128 stands for zero in the data rows.
Here are some points:
[ 86 118 178 168 166 148  75 103 165 105 144 159 154 146  88 163 164 135 162  76 160]
[144 155 189 169 148 179 108  80 167  76 173 119 186 153 133 178 146  90 124 101 166]
[157 151 125 100 133  94 160 168 105 171  92 167  98 177 161  93 131 160 142 152 131]
[101 117 138 154 128 142  79  79 160  87 153 107 158 121 104 150 123 114 139  73 143]
[ 98 128 140 141 111 143  96  70 136  59 142 110 148 138 105 146 116  94 103  84 137]
[123 107 121 119 121 105 132 119 116 135  97 129 119 111 115 125  51 137 117 122 135]
[126 122 146 156 137 158 102  70 153  77 135 102 152 134 135 150 136  87 116  79 158]
[ 64  92  86  72 122 140 128 150  80 142 136 136 132  71 113  99 132 147 132 135 110]
[113 110 133 134 117 138  98  69 132  66 146  93 124 116  97 128 123  85  96  74 112]
[129 120 172 160 163 161 134 160 150 154 161 155 163 123 122 157 173 145 140 145 159]
[130 135 150 162 140 145 113  97 229  75 164 111 165 131 145 156 143 109 107  98 143]
[138 121 112 113 143 110 255 125 114 117  88 145 123 120 255 106 134 143 116 121 132]
[ 78 118 186 177 179 118  74 141 166 148 107 136 147 142  90 152 176 158 176 108 171]
[158 151 122 132 158 116 147 161 147 150 104 165 138 129 146 128 149 151 157 144 152]
[129  94  99  97 149 160 169 142  90 141 150 160 123  84 123 102 140 147 136 129 136]
[135 146 100  71  84  93 135 127  84 133 164  54  99 135 130  82 125 125 114 146  99]
[163 154 130  95 144  98 172 164 115 165  97 156  89 152 170  92 158 168 163 172 133]
[105 115 122   0   0 132  89  91 143   0 124 115 141 127 121 134 108  89 102  92 139]
[129 140  99  89 108 113 150 139  75 133  98 117  92 139 131  83 123 127 106 133  96]
[116 131 121 130 118 120 117   0 140  78 144  89 146 105 103 132 122  65  81  99 120]
[122 130  78  98  94  97 138 120  80 119 127 103 118 130 127 113  87 106  90 239  75]
[169 188 128 137  94 181 159 155 128 149 179 107 168 179 175 164  77 124  90 155 107]
[ 99 136 183 171 162 155  97  92 167 100 152 144 152 147 125 165 162  53 144  86 152]
[119 125 143 143 119 141  95  91 123  82 157  97 143 137 122 144 108  90  84  96 134]
[119  94 138 122 160  99 131 169 130 157 126 164  99  87  96  86 164 178 166 146 168]
Here are 10 more points, each followed by its number:
[118 114 172 169 149 166 142 147 151 142 172 152 162  95 103 171 153 151 142 131 155] 0
[169 161 128  90 146  94 178 169 111 170  93 158  81 160 177  87 161 173 170 178 133] 1
[143 146  97 104  82 135 132 124 114 121 133  92 133 147 124 124   0 103 104 135  74] 2
[165 154 162 142 151 112 163 169 145 159  99 228 132 165 155 124 164 151 162 166 159] 3
[111 102 124 134 143 115 135 136 122 125 109 139 123 117 119 118 126 125 116 121 132] 4
[ 99 134 180 168 159 153  97  91 164  98 150 141 156 145 124 163 158  57 140  85 151] 5
[159 153 140 128 154 115 151 162 140 149 102 166 136 128 149 126 149 151 155 146 146] 6
[120  85 134  89 144 127 147 140  92 158 155 165 105  75  95  75 151 160 136 141 131] 7
[115 124 122 133 120 119 116   0 141  81 139  91 149 106 103 133 120  66  83 100 123] 8
[ 71  97 158 129 151  93  91  97 136 121  80 122 111 115  84 132 133 124 220 104 151] 9
Which of these numbered points is nearest to each point below, ignoring the 3 directions in which the first points spread most? Its number follows each.
[117 112 176 173 150 171 143 149 154 140 179 156 167  92 101 176 156 154 144 130 158] > 0
[ 94 104 255 117 129 119  85  93 124 100 113 108 124  96  88 132 147  87 123  81   0] > 5
[131  91  96  94 139 134 173 148  85 147 151 168 121  79 123  99 143 154 140 132 137] > 7
[131 134  82 102  78 118 124 124  90 125 145  96  27 235 127  98  91 121  88 103  89] > 1
[164 175  97 111 102 146 166 247  80 143 143 134 121 156 165 125  83 143 126 156  78] > 2
[165 158 175 150 153 118 169 171 147 145 122 150 143 138 160 138 146 153 163 148 165] > 6
[109 102 124 137 142 121 131 130 124 114 117 124 128 115 119 123 121 117 109 115 129] > 4
[120 113 180 177 169 164 133 145 168 148 177 153 165  99 115 180  37 146 154 135 166] > 2
[116 115 174 170 148 169 140 142 152 135 175 149 166  96 104 173 152 148 140 125 156] > 0
[137  83 122  92 143 129 149 172  85 167 153 169 125  65 108 101 158 153 141 155 122] > 7
[149 144 101  99 133 112 161 153  93 125 120 134 104 146 156  89 119 124 130 145  96] > 5
[125 125  87  97  78 110 126 118  80 122 255 104 133 137 120 116  98 121  94 122  84] > 7
[149 126 185 182 181 167 158 154 163 169 156 159 179 122   0 186 174 168 169 161 167] > 0
Here are 10 other points, each followed by its number:
[130 130  89 106  84 121 125 126  97 125 145  99  39 221 125 103  97 123  93 107  93] 0
[174 181 140  85 150  83 182 163 113 157  99 162  86 174 157 100 144 162 132 175 128] 1
[162 172  95 111 101 158 165 238  79 143 139 135 122 156 164 123  85 143 125 154  79] 2
[117  84 132  87 154 119 134 162 126 157 144 160 106  86 105  96 168 165 160 158 119] 3
[158 151 149 123 130 104 160 170 121 159  75 153  89 155 161 100 156 156 147 160 148] 4
[ 89  82 153 141 136  83  99 138 133 137  78 139  89  88  31  99 155 153 137  98 151] 5
[124 114   0 105 116 108 132 130 124 125 117 118  11 105 117 136 119 136 123 118 118] 6
[128 123 136 116 122 115 122 125 116 122  95 131 140 117 120 129 128 128 124 132 139] 7
[147 130 114 143 104 133 111  88 125  88 134  76 150 116 111 123 135  72  98 106 117] 8
[135 123 111  81  95  93 133 142  85 124  90 121  78 126 139  73 100 134 108  27 101] 9
The same question for these:
[130 131  87 105  82 119 124 124  93 124 143  99  36 222 125 102  94 121  90 103  93] > 0
[157 153 129 102 137  92 160 168 111 171  89 158  96 162 170  92 131 159 144 152 127] > 4
[121 111   0 109 119 113 130 129 127 125 121 120  24 103 114 138 121 135 123 116 122] > 6
[125 127   0 124 132 113 134 110 203 132  73 138 113 141 195 112 143 146 135 127 133] > 6
[ 96  90 150 136 135  87 106 141 129 140  84 140  90  94  44  97 153 154 137 106 148] > 5
[150 148  91 117  99 255 158 155  83 137 110 145 126 147 155 109 108 142 123 136  95] > 2
[156  80 118  95 137 162 156 162 103 148 153 159 151  82 125 124 146 167 150 154 119] > 3
[120 100  56  97 109 134 124 130  76 125 133  22 127  74 105  99 119 121 110 128 107] > 8
[135 142  98  75  86  98 133 128  84 132 161  62 102 129 127  86 125 125 112 144  97] > 8
[109  30 153 158 150 166 132 149 151 137 167 148 178  91 117 147 160 148 136 129 153] > 3
[126 107 157 148 141 148 140 135 163 126 152 116 161  94 112 153 141 135 131 142 135] > 3
[131 134 115 144 145 124 144 150 163 157 134 161 138 141 124 150 144 140 155 152   0] > 3
[124 123 120 122 103 141 108 100 126  92 255  82 132 121 115 199 101  75  66 108 113] > 3
